0: [141 135 145 125  97  82 146 134 131 118 157 105 105 135  95 152]
1: [104 130 113 134 100 130 119 121 101 136  75 120  90 158 127 116]
2: [113 152 122  99 141 126 134 109 128  85  89 107 102 116  85  98]
3: [181 131 137 147 116 136 123 102 174 141 170 138 112 152 138 195]
4: [175  95  98 107 106 135 111 185 116 144 154 109 155 169 176 112]
5: [ 65 126 203 171 166 167 107 108 143 214 138  95 114  89 166 141]
6: [ 84 142 156 179 124 128 105 130 155 118 165  92 120 144 120 135]
7: [ 74 157 109 154 156 120 103  87 149  81 149 110 102 161  94 134]
8: [150 125  78  96 119 151 116 115 136 192  73 150 140 108 191 129]
9: [113 102 111 170 142 109  99 114  89  94 143 140 149 124 121 171]
10: [118 164 111  92  96 101 140 162 129  64 102 141 155  75  78 103]
11: [104 100 104 161  68 138 109  85  97 161  75 155 113 178 167 124]

[ 99 100 255 184 189 170 135 104 111 192 141 220 107 178 113 139] 5 6 3 9 1
[120 151 141  83 140 124 161 141 123  80 114 164 142  72  83 112] 10 2 0 9 1
[116  97  76  92 127 116 112 108 110  93 114  74 117 132  84 132] 2 1 0 7 9
[118 156 119  76 109 149 139  95 124 119 121  80 102 176 163 110] 1 2 0 7 4
[133 125 200 198 148 125 129 106 123 176 166 204 100 180 159 211] 3 9 6 5 0
[110 105  63  71 139 131 131  88 126 103  84 147 155  76 117 138] 2 10 8 9 1
[106 153 146 141 102 118 124 149 155 103 147  82 131 113 112 107] 6 0 2 7 10
[148  99  52  89 118 143 107 160 101 133  66 121 111  71 149 131] 8 1 2 4 10
[129 103 158 164 148  96  88 133 140 117 150 117  98 108 112 123] 6 0 9 7 2
[121 101  63  85 120 141 115 114  72 124  90 115 132 145 133 106] 1 2 8 11 4
[174 103  91 131  83 108 124 148 132 102 144  95 111 141  98 166] 0 3 9 4 1
[157  79 209 139 140 134 140 165 158 205 109 183 133 161 150 101] 4 3 8 5 1
[144 138  75  97 104 164 122 160  77 183 115 135 118  90 169 116] 8 4 1 11 2
[137  98  53 121  77 130  91 108 104 114  89 127  90 114 128 112] 1 11 2 8 9
[188 108  90 113 129 155 148 178 172 182 120 174 161  84 193 178] 8 4 3 9 0
[138 143  89  82  87 177 120 135  96 174 126 128  99 126 204 107] 8 4 1 11 2
[121 140 159  97 150 134 109 166 135  96 109  83 153  92 109 114] 2 10 0 6 1
[103 107  46  94 148 137 104  97 110 117  97  98 144 186 115 132] 1 2 7 9 11
